Each named turn below is shown by a few rows before and after it. Which turns, in which order, take the first row of each later pair to the second? The first pair is answered.
z100:
[-17, 1, -43, -17, 28, -14, 8, -19, 37, 22] -> [14, 17, 6, -28, 8, -38, 0, 14, 51, 13]
[21, -2, -10, 21, 5, 60, -5, 11, -14, -10] -> [6, -15, -9, 6, 4, 61, -15, -1, 22, -8]
[5, 50, 50, -40, -46, -1, 5, 29, 20, 9] -> [-2, 57, -5, -3, -29, 23, 35, 15, -58, 13]
z399:
[22, 6, 9, 2, -1, -55, -21, 20, -19, -3] -> [25, 23, 14, -24, -6, -44, -23, 32, 6, 6]
[-20, -26, 40, -13, -9, -36, -22, -16, 33, 11] -> [-23, -26, 41, 3, -8, -41, -22, -21, 20, 5]
[23, -36, 52, 24, -3, -3, -27, -4, 0, -33] -> [18, -28, -2, 15, 16, -68, -3, -21, -21, -8]
z413:
[48, 34, -9, 3, 20, -31, 6, 29, -4, 14] -> [52, 34, -9, -2, 19, -31, 1, 35, -6, 14]
[-30, 29, -47, 0, -25, 14, 44, -3, -24, 35] -> [-6, 19, -61, -5, -6, 56, 26, 13, 15, 30]
[-5, -9, 1, 6, 11, 2, 19, -8, -8, 10] -> [4, -13, -4, 2, 16, 14, 8, -5, -2, 5]
[-25, 12, 15, 27, -20, -6, 24, -12, -58, -1] -> [-26, -1, -45, 25, 10, 13, 19, -20, -49, 14]
z17:
[8, 32, -11, -1, 2, 1, 13, 18, -12, 11] -> [-7, 28, -15, -9, 4, -6, 14, 14, 3, 19]
[8, -18, 12, 10, 5, 3, -19, -4, 16, -20] -> [10, -16, 11, 7, 7, -6, -24, -4, 17, -25]
[10, -24, 21, -16, 2, 15, -28, 4, 44, -5] -> [9, -29, 16, -4, 4, 31, -27, 7, 36, -15]
[-1, -2, -34, -5, 9, 25, 9, 3, -4, 5] -> [20, 6, -21, 4, 5, 15, 16, 17, -14, 0]
Pairs:
Each pair is 2 to 3 turns apart.
[4, -13, 11, -28, 9, -27, -15, 6, 59, 12] -> [-55, -20, -4, -1, 1, 4, -4, -33, 16, 15]  z413 z413 z17
[2, -24, -21, 34, 3, 96, 0, -2, 4, -15] -> [32, 2, -2, 39, -4, 82, 7, 16, -35, -23]  z100 z100 z100
[8, 11, 15, -27, -14, -14, -16, -1, -3, -18] -> [18, 14, -28, -9, 10, 14, -10, 0, -17, -17]  z100 z413 z413
[-4, 12, -42, -25, 38, -82, 32, 9, -20, 21] -> [-54, -24, -73, -1, 52, -2, 22, -24, -2, 29]  z100 z17
[-29, 11, 27, -29, -13, 28, -7, -9, 48, 12] -> [-20, 34, 49, -14, -32, -1, 14, 2, -18, 6]  z413 z100
[16, 36, 7, -23, -10, -60, 13, 11, 1, 17] -> [-27, 5, -45, -18, 14, -30, 17, -25, 16, 31]  z100 z100
[-21, 12, -54, 36, 15, 25, 30, 11, -28, 27] -> [-8, -18, 16, 20, 0, 50, -24, 25, 62, -6]  z100 z17 z100
[9, -8, 29, -1, -35, -30, 5, 6, -24, -1] -> [-3, -30, -38, 16, -1, 12, 7, -13, -24, 13]  z100 z413
[-45, -11, -3, 4, 2, 2, 11, -30, -7, 23] -> [-20, 10, -23, -4, 5, -10, 27, -13, -26, 35]  z17 z399
[-22, -36, -2, 3, 19, 17, -37, -37, 76, -2] -> [29, 0, 53, 49, -11, -30, -4, 0, -44, -39]  z17 z17 z413
[22, 22, 0, 7, -5, 49, -17, 25, 11, 0] -> [-6, -13, 16, 22, -6, 44, -25, -5, 9, -18]  z399 z100 z413
[32, -3, 31, 2, 17, 6, -37, 17, 44, -19] -> [4, -24, -6, 5, 32, 27, -39, -7, 48, -6]  z100 z100 z100
[-18, 25, 10, -16, 1, -27, 24, 1, -20, 3] -> [0, 10, -26, -18, 29, 13, 3, 11, 20, 10]  z413 z413
[21, -4, 17, 22, 9, 11, 18, -11, -41, -33] -> [30, -8, 49, 3, 0, -2, 1, -7, -8, -33]  z100 z100 z100
[-66, -30, 0, -17, 8, -23, -10, -55, 38, 13] -> [-66, -40, 11, -2, 17, -27, -11, -60, 19, 4]  z399 z399 z399
[30, 17, 9, 5, 7, -14, 6, 18, -45, -14] -> [16, 0, -22, 15, 21, -1, 9, -1, -55, -10]  z100 z17
[10, 25, 3, 10, 16, -37, 0, -2, -14, -4] -> [9, 18, 28, 20, 7, -14, -15, 3, -14, -19]  z399 z399 z399
[44, 23, 0, -40, 23, -21, -12, -7, 22, 14] -> [25, 33, -12, -15, 17, -24, 13, -20, -45, 12]  z413 z413 z100
[9, 3, 18, -31, -15, -41, -1, 22, 32, 16] -> [-17, -5, -52, 0, 10, -9, 26, -4, -23, 24]  z100 z100
[-9, -18, -17, 25, 5, 53, 12, -5, -5, -30] -> [-30, -19, 8, 16, -12, 43, 3, -12, 2, -31]  z413 z413 z100
[10, -3, -4, -24, 13, -48, -7, -1, 27, 10] -> [-2, -18, 28, 22, 1, -37, -5, -18, -21, -17]  z399 z399 z413
[-40, 20, 36, -12, -44, 22, 22, -1, -47, -32] -> [-45, -9, 5, 4, -23, 61, 4, -17, -32, -34]  z413 z100 z17
[-75, 6, -6, -6, -35, -32, 25, -36, -24, 2] -> [-69, -8, -44, -26, -9, -30, 14, -39, 16, 15]  z100 z413
[14, 1, -40, 18, 18, 16, 15, 6, -11, 21] -> [0, -16, 45, 22, -20, 22, -11, 6, 6, -12]  z100 z399 z413
[-32, -14, -22, -38, 2, -3, -4, -21, 68, 40] -> [9, -21, 73, 38, -30, 18, -16, 3, -18, -30]  z413 z399 z100
[-9, 11, 62, 26, -36, 29, -5, 2, 8, 5] -> [-27, 12, -44, 5, 7, -2, 23, -23, 4, 55]  z413 z399 z413
[-1, 8, -4, 18, -3, -11, 21, 4, -65, 9] -> [48, 0, -31, -2, 23, 6, 2, 26, -18, 6]  z413 z17 z413
[24, 11, -52, -27, 22, -8, -4, 11, 14, 20] -> [22, -27, 9, 22, 6, 42, -30, 3, 5, -30]  z413 z17 z399
[-10, -10, -35, 0, 14, -38, 5, -20, -26, 9] -> [8, -26, -11, 33, 15, 10, -5, -11, -38, -21]  z100 z17 z17
[-35, 7, -27, 11, 1, -26, 10, -30, -37, 21] -> [-5, -32, -32, 4, 34, 24, -32, -12, 33, 5]  z413 z17 z100
[17, -11, 40, -22, -10, -30, 1, 2, 32, 14] -> [-11, -24, -27, 17, 10, 1, 30, -23, -31, 26]  z100 z100
[-13, 27, 56, -4, -46, 51, 7, 18, -35, -5] -> [-31, 33, 48, -54, -47, -2, 4, 10, 24, 29]  z17 z17
[-34, -21, -53, 20, -2, 10, 35, -16, -47, 28] -> [34, -11, -71, -6, 17, -29, 20, 22, -18, 30]  z17 z17 z413
[-20, 21, -22, -18, -3, 75, 16, 34, 21, 28] -> [-9, 11, -25, -1, 3, 87, 15, 34, 11, 18]  z17 z100
[2, 39, -63, -7, 13, 57, 45, 24, -19, 31] -> [-11, 23, 28, -18, -19, 85, 4, 30, 50, 2]  z100 z413 z17
[2, 12, -39, 38, 11, -26, 8, -17, -57, 5] -> [45, -10, -31, 42, 28, 2, -24, 4, -19, -11]  z413 z413 z399
[30, -4, 36, -5, 25, -5, -23, 11, 30, -18] -> [-5, -1, 52, -16, 9, -21, -16, -5, 31, -10]  z17 z413
[-28, 20, -1, -4, -8, 59, 2, 13, 8, 3] -> [22, 44, 22, -19, -18, -1, 2, 34, 6, 3]  z17 z17
[0, -3, -29, -11, 19, -31, -7, 5, 13, 10] -> [24, 4, -23, -6, 22, -18, -10, 17, 11, -2]  z100 z100 z413
